Each row has a name. After each piece below comes the name of the row it's from, unless a question asks for something else. Each question is about the rows just above it.

[ -0.7  -1.7  -2.7  -1.0  -2.3   0.1   1.3   0.6   1.3   1.6  -0.3 -28.2
  36.4 -13.1 -15.0   2.7  -0.1   1.4  -0.3   1.6  -1.1   2.3  -3.0  -0.6
  -3.4] : roz
[  0.6  -0.3  -0.6   1.3  -1.0  -3.0  -1.1   1.2  -2.3   1.4  36.4   1.6
   0.1 -28.2  -0.1   1.6 -15.0   2.3  -3.4   2.7  -2.7 -13.1  -0.7  -1.7
  -0.3] : gona
[  9.4  12.8  55.1  21.2  26.9  16.4 -10.0 -28.7 -23.8 -10.0  18.5 -28.2
   2.7 -15.0 -13.1  36.4  -3.4 -34.7   5.5 -51.0  10.2 -39.5  91.6  -7.5
  66.7] : lus
[  9.4  12.8  55.1  21.2  26.9  16.4 -10.0 -28.7 -23.8 -10.0  18.5 -28.2
   2.7 -15.0 -13.1  36.4  -3.4 -34.7   4.3  29.7  -6.9  16.2 -48.2 -13.8
 -33.2] : keba
[ -6.9  16.4   4.3 -33.2   9.4   2.7  12.8  29.7 -13.8 -10.0 -34.7 -23.8
  -3.4 -48.2  26.9 -15.0  16.2  21.2 -10.0  36.4  55.1 -13.1  18.5 -28.3
 -28.7] : sud
[  9.4  12.8  55.1  21.2  26.9  16.4 -10.0 -28.7 -23.8 -10.0  18.5 -28.2
   2.7 -15.0 -13.1  36.4  -3.4 -34.7   4.3  29.7  -6.9  16.2 -48.2 -13.8
 -33.2] is in which row? : keba
q: [  2.7 -15.0 -13.1  36.4  -3.4 -34.7   5.5 -51.0  10.2] : lus
q: [-0.3  1.6] : roz
Which row holds these entries in another order? [-48.2 -34.7 -33.2 -28.7 -28.2 -23.8 -15.0 -13.8 -13.1 -10.0 -10.0  -6.9
  -3.4   2.7   4.3   9.4  12.8  16.2  16.4  18.5  21.2  26.9  29.7  36.4
  55.1] : keba
[ -3.4  -0.6  -3.0   2.3  -1.1   1.6  -0.3   1.4  -0.1   2.7 -15.0 -13.1
  36.4 -28.2  -0.3   1.6   1.3   0.6   1.3   0.1  -2.3  -1.0  -2.7  -1.7
  -0.7] is which row reordered? : roz

[ 16.6 -17.0  -3.6 -14.3] = zagu
[ 16.6 -33.1 -42.4  -0.2] = Luzi
[ 42.7 -17.0  26.3  22.6] = likik
[ 35.4 -17.0  18.8 -23.3] = Dadu
[-33.1 -42.4  -0.2  16.7] = lapa
q: [ 35.4 -17.0  18.8] : Dadu
[-23.3 -17.0  18.8  35.4] is which row reordered? : Dadu
Which row holds these entries in another order? [-23.3  18.8 -17.0  35.4] : Dadu
Which row holds these entries in another order? [ 16.6 -42.4 -33.1  -0.2] : Luzi
q: [ 42.7 -17.0] : likik

[ 34.6  -8.4  -3.0   5.6  52.6 -32.0 -80.8 -18.2  -8.5  40.9  14.3  -5.0
  42.5  61.6] : Dolop
[ 34.6 -80.8  -8.4  14.3  61.6  -5.0  -8.5  52.6  42.6 -32.0  40.9 -18.2
   5.6  -3.0] : vif
[-43.1  29.6   6.3  52.9   4.0   8.8 -33.8 -48.7  42.5 -15.3  35.9  83.3
  76.8 -14.7] : fal
[ 29.8  28.4 -26.7  -4.7 -95.6  65.5  32.4  31.2 -21.8  -7.0 -41.6  -4.5
  -7.0 -37.3] : kesuk
[-72.2  23.0  26.6   4.1  27.2 -42.0 -30.7  15.6   9.1  17.3  28.9  -6.9
  26.5 -73.9] : tisob
Which row holds these entries in another order? [-80.8 -32.0 -18.2  -8.5  -8.4  -5.0  -3.0   5.6  14.3  34.6  40.9  42.5
  52.6  61.6] : Dolop
Put [-48.7 -43.1 -33.8 -15.3 -14.7   4.0   6.3   8.8  29.6  35.9  42.5  52.9
  76.8  83.3] back in order: which row is it? : fal
Which row holds [-18.2  -8.5  40.9  14.3  -5.0  42.5]? : Dolop

